One vector is turned by the same rotation once a step. Each row is the vector after some number of steps, and that number follows the row.
The counts run from 0 to 240.
[143  97 108  96 176 118 124 147 131 136 141  73 105 110 115 145 139 111
 166  56 102  96 116  91  97 132 144 102 119 110  97 126 131 125 142  68
 130 119 121 157 127 141 102 105 115  98  85 111 107 109]	63
[128 149 160 143 150 125 141 140  72 123 168 115  96 110 117 157 176 152
 123  91 127  84  93  90  86 141 140 109 128 142 126 107 115 154 121 142
 127  94 161  85 135 108  77 107 122 124 142 150 113  73]	159
[146 171 178 139 130 117 136 147  89  95 140 123 100 106 110 143 174 157
 106 114 106  82 118  96  83 104 122 108 139 155 150 116 115 160 112 137
 136 103 176  94 165  98 108 108 104 124 144 154  97 104]	14
[154 101 100 101 198 116 127 137 165 141 132  89 106 130 123 128 135 138
 151  70 107 104 110  94 102 124 133  83 143 113 116 137 144 140 134  72
 143 138 110 136 137 154  81 100 121 100  87 144  88 102]	59
[112 193 102 109 115 115 159 136 114  71 133 138 111 127 153 151 152 109
 143 112 127 103 118  66 103 102 143 113 136 139 159 141 128  95 176  76
 165 119 119 123 141 106 131 117  95 129  96 168 137 158]	109
[147 184 107 139 181 133 123 131 116 130 144 136  94 145 116 132 167 142
 154  71 124 100 108  85  98 113 111  96 128 158 133 163 120 128 101 126
 122 119 126 118 200 147 130  95  91  96  90 154 128 112]	86
[142 154 134 124 170 128 128 139 102 120 177 125  86 150 130 135 114 120
 127  65  96  76 120  98  91  79 111 103 158 122 154 134 156 144 119 103
 168 150 167 139 166  95 105 124  95 105 135 137 104 118]	2
[112 144 150 135 148 128 146 146  60 112 168 116  87 106 126 164 154 125
 135  80 128  79  91  92  84 138 145 114 125 141 116  97 129 133 140 123
 130  87 159  97 116 100  65 108 112 128 139 135 124  86]	160
[134 112 117 124 172 132 118 150 108 126 144  71  97  95 126 149 151 110
 169  51  89  83 118  98 100 141 141 121 109 123  99 117 117 121 140  91
 123 103 115 151 123 149 104 104 105 102  86 101 113 107]	68
[151 149 146 115 143  90 158 136 137 106 106 145 116 136 107 153 154 173
 107 123 132 116 109  95  90  98 132  60 153 137 132 129 156 141 131  89
 144 128 159  85 157 106  85 102 119 124 117 181  96 119]	29
[120 157 173 136 118 125 154 155  56  74 150 121 100  91 126 166 151 126
 127 104 110  78 108  91  87 106 132 119 132 141 127  98 130 115 142 105
 147  97 166 108 127  70  96 121  99 128 131 143 110 132]	16
[146 151 148 110 122  79 152 127 120 108 101 133 112 132  93 154 160 146
 106 124 151 120  96  75  90 108 150  59 141 131 126 132 144 131 134  84
 120 107 171  80 157 103  87 109 117 128 121 174 112 116]	30
[132 148 150 122 136 119 131 152  67 111 169 120  95 134 116 155 127 103
 129  64 110  78 124  93  82  88 127 110 133 128 144 124 155 133 134  97
 152 113 179 152 156  72 108 127  85 108 141 117 118 130]	6
[129 182 112 124 144 136 159 159 127  56 134 150 112 121 158 150 152 138
 147 104  94  91 119  86 112  99 122 126 136 155 162 134 117 105 161  91
 183 128 102 121 142 112 134 111  92 123  98 181 114 163]	105
[141 108 100 104 191 132 151 131 173 126 131  92 112 121 135 123 145 159
 144  90 114 111 102  96 108 131 139  76 150 119 112 128 135 138 141  79
 147 145 101 105 120 156  71 102 133 116  81 169  91  93]	54
[144 115 115  97 165 102 119 120 120 151 142  66 102 111 104 136 158 105
 159  68 126 105 105  76  95 138 154  94 110 109 108 143 129 126 146  74
 109 102 127 142 129 151  89 108 118 107  85 111 124  95]	62
[155 162 142 130 169 123 123 131 107 125 168 118  86 145 123 124 134 129
 112  81  98  82 125  94  85  85 110 100 161 127 165 145 144 164 110 124
 154 137 175 125 187 109 111 118  97 114 142 150 103 100]	3
[108 153 131 143 147 121 154 142  64 113 157 131  89 118 124 168 150 135
 138  87 152 100  82  84  86 128 144  97 127 142 106 117 142 117 132 112
 121  98 160  94 128  98  61 100 115 126 129 150 127  87]	165
[159 165 115  98 146  94 136 129 163  94 125 132 119 145 132 126 147 132
 125 112 100  96 142  81 106  74 139  94 146 130 178 152 130 140 158  79
 184 143 121 134 173 123 140 120 107 117 104 178 105 150]	116
[131 138  92 118 159 139 172 158 156  83 102 103 118 110 143 133 154 155
 152  98 115 124 117  93 115 120 118  88 150 131 119 136 129 108 150  57
 149 140 108 107 129 140  87 107 111 115  70 178  84 131]	193
[164 170 146 128 163 106 102 132 112 122 158 131  99 129 106 143 178 129
 138  89  95  63 115  85  94 117 146 119 106 162 152 134 103 156 124 149
 143  89 122 122 181 143 152  92 108  99 118 142 136 118]	236
[147 107 119 128 193 149 120 160 128 121 141  80  91  98 122 140 149 139
 169  58  76  81 116 111  99 133 125 118 116 130 114 117 111 138 126 105
 140 122 110 148 128 158 106 103 113  95  92 114  95 111]	69
[134 160 122 146 158 109 152 150  99 125 138 144  96 143  97 153 157 155
 129  98 151 116  95  85  85 119 123  73 142 146 119 132 141 138 126 113
 103  96 168  90 164 116  73  97 117 122 123 164 115  80]	169
[145 171 144 127 143 104 103 134  83 122 162 126 100 122 112 158 173 106
 151  84 111  65 110  81  90 120 154 132  89 159 148 128 104 137 133 136
 137  79 125 131 166 128 146 100 106 108 116 129 153 123]	237
[148 148 156  95 157 120 139 118 146 102 150  98 109 103 155 114 154 140
 116 114  94  75 113  81  99 113 144 120 155 118 182 126 110 178 151 114
 189 135 122 105 127 131 106 133 130 134 131 179  97 101]	132
[126 158  94 103 127 114 158 126 124 107 105  86 109 107 124 138 168 117
 146 106 143 136 100  57 110 137 143  93 132 118 116 159 124 101 159  56
 113 109 125 113 135 141  93 116 103 123  73 157 130 115]	196
[131 118  99  86 159 108 137 120 125 138 133  77 105 116 125 139 149 103
 145  79 137 118  96  67  99 140 161  86 123 104 104 141 138 114 155  61
 121 115 123 132 114 143  78 109 124 116  85 131 131  98]	57
[142 140 143  88 177 119 142 108 145 119 172 105 102 121 153 112 133 133
 106 100 108  80 102  80 105 111 141 104 167 112 172 133 133 178 140 112
 188 149 129 104 133 126  87 127 126 125 126 175 102  88]	137
[149 148 138  93 144 124 119 112 129 116 124  53 110  72 121 121 194 111
 155  96 107  98 101  65  99 150 142 126 114 125 131 146  88 134 134 102
 123 101 110 125 140 165 132 121 113 111  77 127 125 118]	211
[161  97 115 108 199 120 115 149 151 138 141  79 106 113 113 135 144 135
 162  55  85  91 122 107 103 123 131  97 127 117 106 124 127 141 125  85
 130 136 114 147 139 159 108 103 111  98  87 125  93 111]	64
[127 140 125  86 176 158 136 119 122 105 159  86 105  94 162 132 144 112
 168  72  89  81  89  87 113 129 144 129 140 127 132 133 116 113 135  98
 158 133  90 128 114 151 118 116 107 105  67 132 126 143]	218
[142 197 113 112 130  95 144 116 146  91 121 138 114 143 129 125 171 131
 123 129 129 107 118  62 109  99 137  98 143 141 175 166 118 139 147 101
 163 124 127 101 174 125 132 116 108 126 105 189 124 129]	112
[152 128 170 126 178 112 121 142 103 132 160 104  90 114 105 144 160 150
 116  85  95  71 109 104  80 116 136 110 132 138 137 107 123 182 113 139
 142 105 151 107 149 115  90 105 130 116 148 140  95  75]	153
[136 143 143 100 116  71 151 133 103 104 103 126 115 132  97 168 148 128
 123 111 147 112 104  76  85 107 161  66 132 127 122 122 156 114 156  63
 126 104 167 103 142  92  86 113 111 126 112 152 122 128]	31
[147 129 144 107 113  63 146 143 120 103  96 103 119 110  89 163 172 133
 126 119 136 111 118  80  95 115 158  75 121 125 115 112 135 126 163  60
 122  92 156 113 128 108  90 110 129 131 112 146 110 122]	36
[163 125 128  94 179 127 121 134 166 114 111  71 119  94 124 121 173 141
 158  91  74  94 124  89 105 121 121 112 135 123 136 143 102 142 128  93
 143 134 108 135 150 167 135 109 110 104  70 140  87 135]	209
